[141 131 140  91  98] = D
[127 149 128 151 120] = P
[110 159 183 184 152] = K
[168 191 126  98 135] = S
[113 167 131 120 129] = H
[118  88  71  87  68] = R
[131 117 122 159 153] = X
[172 119 123 111  86] = T
which: [125 150 127 151 120] -> P
size: [110 159 183 184 152] -> 5
which: [167 193 125  97 136] -> S
which: [114 169 131 122 129] -> H
size: [127 149 128 151 120] -> 5
which: [127 149] -> P

[123 181 163 155 125]  nagef
[ 64 155 156 170  75]  Zim
[172  97 128 183  75]  Fise
[ 81 153  81 164 183]  rufu
[ 64 142 156 165 127]  depe
[ 97 183 128 172 168]  zepi
[135 112 126 100 165]  Nafos
which: [164 183] -> rufu
which: [ 97 183 128 172] -> zepi
both Fise rufu:  -> [183]
both depe Nafos:  -> [165]

[125 129 143 149 115 112 120 127 133 124 123 126 120 128 113  86 119 122
 119 122 120  88 119 140 129 145 125 173 130 116 132 144 120 140 115 134
 126 125 113] -> Golif
[114 129 117 115 122 151 120 136 128 124 123 126 119 128 169 154 119 122
 156 122 120 150 109 140 129 135 112 109 130 116 132 144 120 120 117 121
 126 125 137] -> Dof
[112 129 123 115 164 110 120 127 133 124 123 126 119 128 123 154 119 122
 119 122 120 150 104 140 129 155 125 182 130 131 137 144 121 120 115 134
 126 125 144] -> veze
[125 129 117 115  99 151 120 118 133 124 123 126 119 128 123 132 119 122
 119 122 120 112 119 140 129 135 150 109 130 116 105  96 120 154 115 134
 126 125 113] -> gobe
[125 129 115 115 115 151 120 127 132 124 123 126 119 128 138 154 116 122
 140 123 138 150 137 140 129 118 115  69 130 116 132 154 120 116 133 134
 126 125 113] -> Tiro
[125 129 117 115 115 151 120 127 133 124 123 126 119 128 129 154 119 122
 136 122 142 150 144 140 129 111 117  63 130 116 132 149 120 115 135 134
 126 125 113] -> Bonek
[154 107 117 115 115 151 126 127 133 124 126 126 119 128 123 154 134 122
 117 122 120 150 130 117 129 102 148 109 130 116 131  79 120 120 115 134
 126 125 113] -> lak
[125 129 117 115 115 151 120 138 120 124 123 126 119 128 179 154 119 122
 168 122 120 150 119 140 129 135 104 109 130 116 132 149 120 120 130 130
 126 126 118] -> kofa
[137 129 117 115 115 151 120 127 133 124 123 126 121 128 123 154 119 122
 121 122 148 150 154 140 129 103 125  68 130 116 132 144 116 116 129 134
 126 125 113] -> remu
[159 102 117 115 115 151 123 127 133 124 131 126 119 128 122 154 134 122
 119 122 120 150 138 113 129  96 142 115 130 116 117  89 118 120 115 134
 128 125 113] -> Didir
[125 129 117 115 100 151 120 119 133 124 123 126 119 128 123 122 119 122
 119 122 120 101 119 140 129 135 144 109 130 116 107 108 120 157 115 134
 126 125 113] -> pof
[125 129 122 129 109 150 120 123 133 124 123 126 119 128 123  98 119 122
 119 122 120  85 119 140 129 135 132 136 130 116 125 136 120 160 115 134
 126 125 113] -> vupur
which: [125 129 122 129 109 150 120 123 133 124 123 126 119 128 123  98 119 122
 119 122 120  85 119 140 129 135 132 136 130 116 125 136 120 160 115 134
 126 125 113] -> vupur
which: [125 129 143 149 115 112 120 127 133 124 123 126 120 128 113  86 119 122
 119 122 120  88 119 140 129 145 125 173 130 116 132 144 120 140 115 134
 126 125 113] -> Golif
which: [125 129 117 115 100 151 120 119 133 124 123 126 119 128 123 122 119 122
 119 122 120 101 119 140 129 135 144 109 130 116 107 108 120 157 115 134
 126 125 113] -> pof

[133 120 132 135] = F
[149  99 135 143] = B
[ 88 195 112  92] = A
[137 115 131 133] = Y
which: [149  99 135] -> B
both B F:  -> [135]
size: [137 115 131] -> 3
which: [ 87 194 111  92] -> A

[149 126 109 125 130 154 122 107 141 129 134 127 146]  Kagu
[125 168 142 144 158 107 138 122 126  85 130 152 110]  lar
[122 170 133 153 159 121 143 102 121  83 124 163 115]  Mot
[122 102 110 115 107 133 121 143 141 159 117 106 112]  suke
[132 150 137 141 152 167 118 111 145 110 112 115 159]  lerat
[138 110 111 114 111 140 122 139 138 164 139 116 134]  sot
[119 106 137 110 111 158 118 140 135 144 124 109 147]  Gemer
[132 165 135 144 155 148 125 105 145  68 134 146 143]  Pinen
[122 102 110 115 107 133 121 143 141 159 117 106 130]  mezig
[132 165 131 144 155 148 125 105 145  68 134 146 141]  pefa
[114  90 110 119 106  94 135 143 105 160 124 108  95]  Tudem
both sot Pinen:  -> [134]
both Gemer Mot:  -> [124]
size: [122 170 133 153 159 121] -> 6
both lar Tudem:  -> [110]
which: [153 159 121] -> Mot

[111 137 108 173 148 136 132 155 131 143 131 130 104 126 129 131 153 152
 140 110 186 139 124 149 111 110 130 122 121 100 110]  vez
[109 114 157 135 141 114 122 128 140 163 108 122 113 126 137 121 112 125
 121 101 136 116 104 139 114 119 140 129 132 121 138]  gul
[ 95 117 138  90 118  99 131 124 153 192  98  97 124 152 135 124  79  89
 116 100 115 114 121 151 121 127 170  99 118 134 181]  Lef
[111 137 108 173 148 136 132 155 131 142 131 130 104 125 129 132 153 151
 110 110 186 138 125 148 111 110 131 122 122 100 110]  tusok
which: [111 137 108 173 148 136 132 155 131 143 131 130 104 126 129 131 153 152
 140 110 186 139 124 149 111 110 130 122 121 100 110] -> vez
which: [ 95 119 137  90 117  99 130 124 152 192  99  97 124 151 134 125  81  88
 117  99 116 115 123 150 121 127 169  99 118 134 181] -> Lef
which: [121 112 125 121 101 136 116 104] -> gul
size: [111 137 108 173 148 136 132 155 131 143 131 130 104 126 129 131 153 152
 140 110 186 139 124 149 111 110 130 122 121 100 110] -> 31

[136 144 130 142 143 128 127] -> Nomu
[152 144 148 170 143 104 109] -> kepu
[134 144 116 132 143 122 148] -> teti
[152 143 130 142 143 128 127] -> pog
[152 155 130 151  75 187 118] -> Kel
[152 115 130 175 143 175  87] -> mizo
[168 104 130 194  92 128 127] -> fuv
[152 172 148 170 143 128 109] -> bubin
both Nomu Kel:  -> [130]
which: [152 143 149 170 143 104 109] -> kepu
which: [152 172 149 170 143 127 108] -> bubin

[116  89 122  84 130 125 150 121 100 118  89 109 121  78 127 147  98 122
  92  95 143 140  78 138 116 175] = zude
[101 133  99 124 118  76 102  98 105 102 126 149 139 127 121 115 145  88
 114 129 148  87 129 116 159 146] = safu
[152 102 155 106 138 160 160 152 153 147 103 141 132 102 138 152 140 158
 101 153 132 100 163 143 142 153] = bube
[152 107 155 106 138 160 160 152 153 147 103 141 132 102 138 152 140 158
  70 142 151 155 105 160 123  72] = rokat
[113 145 114 107 136 118 124 114 130 112 100 161 100  98 139 117 108 114
 128 100  92 121  99 105  99 171] = Didu
size: [152 102 155 106 138 160] -> 6
which: [152 108 156 106 138 160 160 153 154 147 104 142 133 102 138 152 140 159
  70 141 150 155 105 159 124  71] -> rokat
which: [115 145] -> safu
which: [151 103 155 106 137 160 160 151 153 147 103 141 133 102 138 152 140 158
 100 153 132  99 162 142 144 152] -> bube
which: [101 133  99 124 118  76 102  98 105 102 126 149 139 127 121 115 145  88
 114 129 148  87 129 116 159 146] -> safu
which: [152 107 155 106 138 160 160 152 153 147 103 141 132 102 138 152 140 158
  70 142 151 155 105 160 123  72] -> rokat
size: [116  89 122  84 130 125 150 121 100 118  89 109 121  78 127 147  98 122
  92  95 143 140  78 138 116 175] -> 26

[136 151 125 151 127 150 120 130 125 130 119 133 154  99 139 154 116 125
 130 131 161 134 132 128 153 127 136 123 107 123 126 129 103 148 128 123] -> Duv
[120 126 141 125 137 132 122 172 164 130 179 124 124 148 127 125 125 115
 145 143 109 125 130 168 130 118 116  95 130 106 137 112 121 114 111 136] -> Pifos
[136 151 125 151 127 150 120 130 125 130 119 133 154  99 139 154 116 125
 130 131 161 134 132 128 153 127 136 123 107 123 126 129 103 148 111 142] -> Suku
which: [135 151 127 151 126 150 120 129 125 131 120 133 154  99 137 154 115 124
 130 131 161 134 132 128 152 127 136 123 108 123 126 129 103 148 128 123] -> Duv
size: [136 151 125 151 127 150 120 130 125 130 119 133 154  99 139 154 116 125
 130 131 161 134 132 128 153 127 136 123 107 123 126 129 103 148 128] -> 35
size: [136 151 125 151 127 150] -> 6
which: [137 151 125 150 127 150 120 131 124 129 120 133 153  99 140 153 116 127
 130 131 162 134 132 128 154 126 135 124 107 123 126 129 103 150 111 143] -> Suku

[151 128 140 145 134] = zegev
[151 142 109 162 146] = liki
[158 150 133 178 128] = zefa
[111 168 146 141 118] = Fof
which: [112 168 145 141 118] -> Fof
size: [111 168] -> 2
size: [158 150 133] -> 3
both zegev liki:  -> [151]
size: [111 168 146 141 118] -> 5

[133  79 141 119 124 127] : mab
[160 145 112 149 170  96] : golap
[106 142 155 149 140 123] : Taru
[133  79 141 119 127 174] : Sadig
[126 114 155 132 179 141] : Kulel
[106 110 155 115 150 120] : bokem
which: [133  79 141 119 127 174] -> Sadig
size: [126 114 155 132] -> 4
size: [160 145] -> 2
size: [133  79 141 119 124] -> 5
which: [107 111 154 115 150 119] -> bokem
which: [119 124 127] -> mab
both mab Kulel:  -> [141]

[141 158 149 137  84 168]  rezos
[ 89 141 163  92 105 154]  tar
[ 98  96 130 166 117 108]  Relas
[ 92 144 169 102  89 159]  gon
[158  93 140 167 104  99]  rigem
[ 92 128 154  95 108 159]  fef
[115 117 140 138 153  91]  Per
[131  77 105 164  86 117]  pena
[175 106  89 162 110 156]  Puz
[ 94  93 159 165  94  93]  Fomu
[ 97 108  81 160 139 159]  ratok
[ 91 104 172 147 104 108]  fasiv
which: [ 88 140 163  93 105 155] -> tar
which: [ 90 103 172 146 104 109] -> fasiv
which: [115 117 139 137 153  91] -> Per
both Relas fasiv:  -> [108]
both Per rigem:  -> [140]
which: [ 93 143 169 102  87 160] -> gon

[147 113 135 104 105 147 135 121 116 142 140 136 145 157 106  99 134 140
 112 188 144 155 147 115 118  98 124 135 113 107 126 119 132 110 123 121
 140] -> gepog
[106 129 113 140 107 109 152 105 133 109 116 143 139 123 121 130 127 119
 132 133 134 143 139 136 128 109 155 108 101  94 138  89 128 119 151 126
 150] -> pafif
[108 129 113 146 136 109 119 135 127 109 114 118 111 102 148 138 118 114
 140  78 107 108 124 130 138 155 140 121 138 140 136 121 110 135 136 144
 117] -> Beze
[134 142 152 125 139 131 122 139 129 152 144 118 120 129 137 134 133 132
 132 111 140 112 128 132 118 142 116 127 160 158 136 140 139 138 129 116
 122] -> Zem
[155 112 142 101 109 150 129 126 112 151 146 127 141 161 108  93 135 144
 114 184 144 150 152 113 118 105 120 138 122 113 124 120 127 110 119 125
 137] -> kugop
[123 137 119 152 138 111 138 105 147 108 116 127 130 119 123 154 131 127
 139 106 120 122 113 148 142 118 144 119  98  92 109 117 127 131 132 137
 140] -> tal
[107 111  98 120 126 124 108 155 111 106 110 128 113 104 147 109 109 110
 122 106  99 121 128 106 135 158 125 134 145 163 145 138 103 130 124 145
 102] -> Tidep
[158 122 145 108 134 156 123 139 122 151 146 128 137 153 118 110 134 143
 117 175 138 129 131 118 121 121 108 149 138 141 117 158 137 126 110 124
 130] -> feno
[162 142 163 133 143 138 130 114 137 158 153 108 131 153 116 137 146 151
 137 136 145 120 130 145 126 117 122 131 128 110 102 130 138 127 119 125
 142] -> tirak
[122 128 109 142 142 124 129 129 140 105 112 139 130 116 133 143 123 121
 130 124 112 131 109 133 142 133 131 135 113 125 121 147 127 136 122 140
 125] -> Sudum
[134 142 152 125 139 131 122 139 129 152 144 118 116 130 137 134 133 132
 132 111 140 112 128 132 118 142 116 127 160 158 136 140 139 138 129 126
 113] -> piran
which: [130 116] -> Sudum
which: [135 142 151 124 140 130 122 139 130 153 142 117 120 129 136 132 133 132
 133 112 139 111 129 132 118 142 116 127 161 160 137 138 140 137 130 116
 122] -> Zem
size: [106 129 113 140 107 109 152 105 133 109 116 143 139 123 121 130 127 119] -> 18
which: [106 127 114 139 107 109 152 106 134 109 114 144 137 125 123 130 126 120
 132 133 133 143 140 136 128 110 156 107 100  95 140  90 127 117 151 126
 150] -> pafif
which: [162 142 163 133 143 138 130 114 137 158 153 108 131 153 116 137 146 151
 137 136 145 120 130 145 126 117 122 131 128 110 102 130 138 127 119 125
 142] -> tirak
size: [108 129 113 146 136] -> 5

[112 105 183 110 102 136 162 136 148 111 158  79 166 114 113 159 117 143
 123 155 109 112 137] -> ror
[120  92 131 110 159 116 109 136 153  82 122 143 162  78 108  96 137 125
 140 165 158 152 147] -> sos
[174 159 106 146 116 165  97  94 118 183 116 114  80 148 155 108 160 116
 116 128 161 141  79] -> veser
[120  92 131 110 159 116 109 136 153  82 122 143 162  78 108  96 137 125
 140 165 112 142 145] -> Seze
[ 85 117 148 110 137 114 174 151 138 124 151 115  93 138 107 184  87 162
 123 114 105  99 131] -> favom
size: [120  92] -> 2
which: [120  92 131 110 159 116 109 136 153  82 122 143 162  78 108  96 137 125
 140 165 112 142 145] -> Seze
which: [112 105 183 110 102 136 162 136 148 111 158  79 166 114 113 159 117 143
 123 155 109 112 137] -> ror

[114 116 105 123  82 117 148 152 156 141  77 107 114 126] -> Labu
[137 126 107 112 137 126 120  84 131 134 136 133 108 137] -> zop
[137 127 106 116 131 113 116 114 128 137 149 120 126 148] -> sugo
[140 133 106 136 123 119 125 145 133 128 142 125 142 133] -> dake
[145 124 148 138 150 126 117 116 119 121 126 115 146 137] -> Mibi
[143 117 116 125 134 152 119  93 146 122 118 143 126 101] -> Timik
[130 154 124 120 124 127 154 124 116 112  98 111 110 110] -> nuv
[146 136  98 126 127 131 130 119 138 119 132 120 139 104] -> fezat
[163 118  77 129 138  91 113  92 146 137 119 101 161 151] -> pabo
[142 129 106 121 130 117 125 109 132 129 129 116 130 133] -> pur
which: [163 118  77 129 138  91 113  92 146 137 119 101 161 151] -> pabo
both dake pabo:  -> [119]
which: [124 120 124 127 154 124 116 112  98 111 110 110] -> nuv
which: [143 117 116 125 134 152 119  93 146 122 118 143] -> Timik

[124 138 142 129]  pir
[138 135 152 135]  Leten
[122 138 139 139]  tuvaz
[130 137 147 129]  dilo
[138 122 143 135]  Nubo
[110 125 136 158]  ramib
[112  61 121 124]  mik
[130  90 152 137]  gasik
which: [122 137 139 139] -> tuvaz
which: [122 138] -> tuvaz
both Leten pir:  -> [138]
both Leten gasik:  -> [152]

[130 128 140 127 126] : zire
[107 138 120 122 134] : beza
[ 80 141 130 144 125] : sako
size: [ 80 141 130 144 125] -> 5
size: [130 128 140] -> 3

